In the data rows, the value 500 means zero.
Here are some points, one per row:
[663 626 645 676 601 352 509 540 405 627 443 746 426 415 886 164 433 533 541 380 645 409 243 339 448 673 701 591 856 675 707 531 353 612 420 325 751 704 690 500 432 143 595]
[376 586 621 789 531 387 183 441 286 399 500 524 657 176 322 659 810 446 332 630 824 524 193 282 414 464 497 475 305 347 452 503 639 513 548 635 371 476 429 580 288 397 292]
[459 477 579 242 627 721 280 448 521 846 488 456 161 515 290 490 583 524 273 472 592 381 339 348 606 633 389 321 549 600 560 696 631 266 833 281 396 442 549 454 585 406 540]
[632 577 274 518 545 602 712 514 658 640 400 349 460 287 781 442 583 320 287 399 283 508 464 400 541 659 618 162 481 346 541 433 630 259 625 440 333 450 531 523 441 397 512]
[413 372 528 442 477 242 754 257 593 482 515 654 594 693 380 313 417 579 267 689 444 290 329 500 347 502 713 549 412 300 341 703 489 352 793 460 541 794 469 632 555 650 492]
[398 663 928 459 694 480 435 611 470 543 585 302 493 413 403 447 287 270 209 656 360 342 753 689 469 434 462 468 612 524 715 380 439 325 414 725 614 568 284 649 333 554 737]
[720 562 482 590 515 487 524 583 580 465 561 501 485 620 538 427 463 364 375 773 510 753 707 191 461 676 507 320 331 162 641 231 558 355 632 405 390 303 537 486 746 339 727]
[522 341 599 356 607 528 716 246 587 544 277 838 462 401 546 696 755 266 249 394 453 700 419 586 349 477 490 226 162 475 470 425 601 433 450 420 324 667 558 727 561 466 739]
[806 428 411 506 419 664 524 509 721 403 540 292 642 298 388 231 318 115 590 211 512 516 306 587 632 270 543 684 398 374 576 614 604 228 576 738 458 682 521 574 534 684 875]
[288 329 794 474 461 516 217 470 596 437 380 478 513 407 397 583 543 319 668 423 395 362 553 543 327 358 457 551 315 409 632 432 621 440 527 683 568 477 754 616 375 381 291]
[462 701 689 272 207 718 618 503 639 414 557 240 373 469 278 383 496 342 463 490 511 595 475 518 378 369 418 450 518 469 403 707 292 498 656 285 343 435 341 694 302 441 735]
[406 361 413 420 651 444 460 768 551 487 360 475 358 538 452 265 627 344 389 521 510 597 538 493 535 510 783 813 538 766 317 570 481 385 723 488 397 187 315 719 558 619 358]
[811 536 345 214 883 415 319 297 522 500 381 156 561 492 437 604 421 497 537 538 376 409 485 551 598 440 377 342 391 471 353 515 347 806 220 527 393 488 324 781 478 517 723]
[602 749 476 533 423 528 376 332 440 711 437 380 546 698 78 218 505 422 651 442 227 405 392 321 433 656 392 489 361 542 275 670 461 561 397 452 521 676 569 711 668 509 428]
[522 142 595 435 313 831 549 595 582 687 682 437 846 440 500 420 574 506 280 680 285 372 315 509 667 716 335 722 470 130 657 564 323 646 357 546 282 507 392 635 515 196 368]
[614 357 477 452 300 578 434 613 478 351 337 545 360 450 461 487 634 453 523 276 524 503 638 606 240 545 317 549 496 526 461 563 382 637 771 544 400 393 589 267 416 352 618]
[524 384 629 617 520 581 430 426 648 579 294 425 513 580 511 343 610 481 609 566 730 373 509 417 289 539 390 376 311 586 256 236 266 427 751 688 385 708 416 439 478 426 754]
[619 659 590 334 573 663 703 260 432 204 350 313 499 567 623 743 554 584 497 507 421 580 447 495 590 610 478 396 448 299 496 601 356 421 700 353 872 363 304 379 641 419 415]
[233 494 464 440 582 500 556 598 673 476 854 532 334 421 675 581 252 533 444 97 382 342 311 318 517 507 501 418 240 278 326 551 377 479 747 619 548 389 583 831 482 529 571]
[356 395 673 455 540 604 477 631 436 506 362 549 521 529 417 527 214 405 401 380 558 515 473 469 540 534 554 386 553 449 317 600 286 609 28 491 434 127 388 393 561 707 519]
[677 438 323 282 250 772 423 377 459 364 753 572 602 684 797 309 499 456 206 562 289 163 626 500 310 233 424 404 440 552 490 652 556 337 365 560 187 592 324 632 729 343 319]
[185 446 483 662 662 548 219 234 914 337 535 626 591 666 592 573 431 144 427 600 279 330 599 531 539 626 400 753 571 419 223 623 390 277 526 202 483 334 644 485 410 432 588]
[419 617 472 740 572 642 613 352 435 406 357 351 639 686 640 468 456 391 208 304 637 526 819 122 416 511 462 589 447 685 422 628 551 416 508 706 425 607 543 727 483 586 339]
[388 708 593 380 446 643 574 649 535 483 479 415 569 848 549 562 720 547 351 401 405 610 550 582 649 436 260 627 374 540 449 587 472 481 686 438 844 618 212 436 476 428 514]
[700 529 629 403 367 418 534 485 625 588 640 599 170 594 497 495 416 656 347 506 382 323 341 612 611 554 462 474 170 418 437 714 262 381 485 801 398 492 526 511 246 546 545]
[591 407 693 332 488 368 654 164 849 495 690 484 471 432 446 474 479 296 349 424 359 521 482 495 291 595 443 668 347 475 485 306 717 385 377 463 500 428 183 564 821 338 494]
[478 559 618 498 549 529 628 629 631 287 322 443 266 805 513 619 308 490 579 441 790 434 149 492 537 549 223 729 463 481 465 608 811 306 255 542 476 663 316 629 622 258 531]
[304 405 642 328 497 417 728 353 534 528 421 431 612 422 653 636 382 283 738 667 497 541 441 218 460 334 509 544 545 558 702 702 396 350 537 429 332 522 428 596 384 593 669]
[293 386 442 447 680 466 396 530 643 421 611 252 777 495 590 458 322 679 392 362 430 461 323 390 179 702 325 281 449 733 659 567 621 496 736 763 370 450 355 302 584 520 575]
[456 560 695 429 538 350 556 661 580 658 365 260 716 461 447 534 592 534 558 451 446 499 781 826 666 349 698 408 735 256 247 901 732 460 542 599 274 668 561 459 648 460 503]
[509 422 832 509 561 672 466 276 805 692 534 514 489 495 575 599 530 560 587 409 477 352 682 546 441 428 579 321 485 466 688 659 383 482 553 346 409 722 110 659 619 629 160]
[433 691 421 431 796 720 636 452 651 481 827 556 506 621 289 226 710 521 569 578 610 118 624 580 481 543 597 637 379 393 436 479 812 563 396 532 405 439 430 352 102 490 649]
[346 286 502 560 328 383 336 605 141 608 618 645 443 538 677 579 462 515 478 452 420 429 609 438 792 548 677 478 313 779 596 387 830 593 500 305 688 598 375 676 400 602 807]
[907 404 548 399 541 368 593 500 681 480 520 188 592 614 566 686 505 507 196 379 721 496 602 524 540 377 535 647 305 486 535 522 484 567 551 195 540 571 685 542 166 532 324]
[434 571 409 495 722 819 477 272 458 385 160 421 374 648 774 437 675 373 578 476 477 209 368 604 531 615 667 488 394 279 821 575 590 482 609 673 472 475 615 421 554 640 500]
[575 560 597 441 387 558 566 349 594 728 663 346 431 545 317 514 364 438 529 644 367 508 593 454 510 753 534 407 487 591 643 651 730 526 513 695 567 275 740 684 364 304 537]
[476 634 686 581 702 734 649 637 618 545 557 558 664 764 435 561 487 427 593 409 161 449 423 143 304 591 487 452 382 345 353 672 451 699 667 404 327 735 573 649 365 613 654]
[469 479 260 525 409 430 613 534 389 531 694 547 196 468 429 418 435 136 500 818 585 670 629 554 323 580 343 409 652 277 520 702 359 601 490 635 640 803 199 378 390 767 214]
[511 297 671 792 590 363 634 487 421 318 672 159 336 580 516 616 580 374 433 451 533 182 569 475 383 495 148 435 703 438 493 487 558 677 689 392 348 476 707 693 745 500 657]
[579 521 616 615 464 528 524 359 414 541 482 281 264 423 573 466 607 813 562 471 195 382 648 233 184 516 312 590 302 459 379 718 609 0 324 509 497 457 569 476 392 658 500]
[592 521 579 483 279 569 357 449 492 460 576 487 365 494 524 654 337 473 568 489 373 390 476 619 264 433 917 421 709 403 132 312 610 661 339 483 570 587 519 276 586 457 536]
[492 833 699 514 194 549 490 240 634 659 603 394 662 558 538 449 560 392 377 621 558 499 399 506 522 560 502 771 400 809 632 498 436 645 547 535 292 321 661 455 673 825 659]
[444 728 341 516 480 292 789 681 590 497 525 562 452 309 504 340 763 471 730 622 401 419 544 406 668 476 453 454 412 575 438 281 391 319 288 471 313 310 520 674 644 456 352]
[466 381 662 381 516 681 477 642 651 540 533 340 778 402 742 251 408 311 506 570 753 544 546 439 556 518 344 261 171 590 255 734 439 274 312 311 702 592 557 371 392 457 603]
[498 336 392 568 360 661 656 509 747 351 276 440 397 538 469 492 569 388 350 859 287 246 280 302 388 91 507 382 478 738 569 680 629 738 512 463 712 322 581 513 317 515 557]
[606 197 519 470 619 519 614 242 283 356 431 459 587 374 175 350 437 483 378 431 237 397 527 356 564 588 610 739 423 605 418 421 401 500 762 572 588 442 396 385 452 424 444]
[490 656 523 324 695 599 588 673 398 440 782 506 528 142 711 740 766 334 581 540 372 495 198 601 381 494 435 679 492 784 398 509 524 573 599 567 415 579 599 354 629 557 434]
[523 167 685 534 593 419 573 401 564 345 548 452 474 481 550 99 498 476 757 599 481 732 354 493 630 418 287 302 460 541 457 669 729 577 707 560 588 349 567 611 525 449 372]
[393 431 627 280 570 583 448 528 416 675 570 375 538 799 616 352 470 257 609 630 681 355 442 315 427 292 539 370 114 377 422 357 654 637 724 447 472 427 587 386 745 528 347]
[315 421 412 610 595 388 599 418 451 880 386 611 616 593 632 275 712 694 379 438 361 637 501 766 247 196 342 645 406 354 585 645 426 520 418 524 385 253 362 587 570 208 802]
[737 428 566 452 508 455 686 550 298 570 422 790 608 867 435 612 378 158 430 419 515 218 425 723 394 805 333 253 491 613 390 591 432 331 604 658 396 379 491 594 429 678 388]
[482 497 783 322 319 549 539 555 679 330 518 650 635 592 347 475 659 810 324 398 644 456 510 452 621 355 601 328 758 340 472 379 350 407 350 700 699 391 715 492 665 727 489]
[716 491 473 411 512 335 11 593 678 464 595 562 511 712 495 401 636 419 568 390 294 681 384 505 302 618 371 463 566 330 720 614 485 393 582 295 630 509 497 575 488 872 279]
[468 558 148 622 470 528 551 469 748 556 602 637 588 499 221 618 532 532 324 527 607 659 517 617 309 652 470 409 570 511 446 819 753 592 411 634 774 558 578 474 590 721 544]
[763 331 596 460 607 688 616 370 460 739 543 744 486 401 603 558 511 603 430 708 483 523 583 411 605 424 3 640 718 333 281 447 638 503 606 554 581 570 606 428 431 973 530]
[808 405 696 766 528 764 624 693 535 441 538 687 596 308 413 597 370 508 539 545 501 376 700 498 325 583 613 531 124 465 629 869 550 486 499 236 457 376 371 580 822 485 580]
[350 683 387 690 687 470 590 478 372 348 588 671 434 592 322 399 103 606 464 385 389 839 494 648 611 129 373 435 337 608 773 266 500 496 463 248 207 588 772 165 466 399 277]
[527 337 540 684 364 578 574 514 839 603 455 571 610 441 283 547 703 293 352 245 257 297 527 289 805 515 311 197 516 607 578 509 536 452 376 448 458 780 209 265 566 481 405]
Along one direction, these points spread out more than along any other. Take the direction at right angles to it along which they spread out most. Go by this last direction. Where along it does each point below lie, from 0 to 99? The average is 50, and the first point in the table lies past the average. One standard deviation of the points above along it is 16.
[559 605 525 248 507 398 571 358 299 361 592 542 926 375 301 463 416 444 595 537 525 175 415 561 392 443 355 324 528 569 488 667 512 199 595 183 512 443 530 529 381 347 625] 45
[293 655 312 383 327 520 527 523 348 609 230 325 574 283 367 482 281 415 272 483 476 213 425 550 602 450 269 580 372 162 467 550 494 416 585 300 660 574 504 574 715 626 591] 51
[510 543 303 903 446 796 481 452 639 480 531 512 606 487 495 575 412 769 744 714 592 528 423 810 534 469 500 330 474 645 571 165 363 279 697 368 479 504 363 838 469 533 487] 49
[572 366 396 355 548 357 541 720 402 380 578 401 664 785 462 623 797 381 649 495 449 421 471 263 360 376 578 521 361 473 828 476 347 265 458 445 682 633 517 496 567 475 835] 43
[726 712 395 343 428 390 389 436 657 556 440 770 639 589 529 845 305 421 685 464 576 431 670 133 699 258 349 552 559 355 509 710 598 471 776 695 502 386 207 445 462 283 542] 54
[311 279 420 197 212 689 691 385 377 559 436 333 648 653 570 658 420 513 700 332 558 687 527 488 394 731 503 584 549 466 520 366 613 390 430 429 500 642 568 624 271 430 456] 52
[527 412 468 302 687 574 366 636 641 703 431 455 459 510 330 695 268 609 310 930 311 486 378 429 418 432 582 661 458 700 416 613 388 292 453 665 409 702 733 509 614 388 512] 53
[337 409 417 344 587 676 448 249 516 356 748 629 352 446 360 497 660 421 529 501 601 459 822 529 675 587 457 477 323 595 528 822 207 453 540 668 559 695 812 644 729 338 592] 50
[600 623 748 435 401 729 261 427 326 129 567 431 550 562 487 407 535 414 316 642 270 725 375 516 635 437 594 343 506 406 264 743 663 352 447 579 319 603 366 649 468 465 776] 47
[474 660 461 394 387 295 363 496 651 366 340 507 552 341 802 352 449 485 409 618 410 349 676 551 411 662 260 411 202 608 406 540 499 708 610 539 572 618 570 553 509 412 511] 46
[517 422 551 845 446 403 606 285 476 762 745 199 462 720 498 679 539 304 491 558 338 410 366 577 615 452 601 424 233 512 317 766 261 257 537 675 533 414 516 276 465 403 581] 45
[473 453 621 448 341 275 584 491 706 228 317 442 503 657 525 520 526 648 597 701 316 372 531 499 672 931 418 463 265 462 551 669 594 495 618 445 184 662 486 331 465 668 573] 50
[419 292 336 443 443 403 363 335 438 437 626 375 360 458 551 411 496 661 462 414 762 453 456 327 508 493 641 504 601 477 570 647 396 490 316 331 216 504 366 379 447 643 752] 54
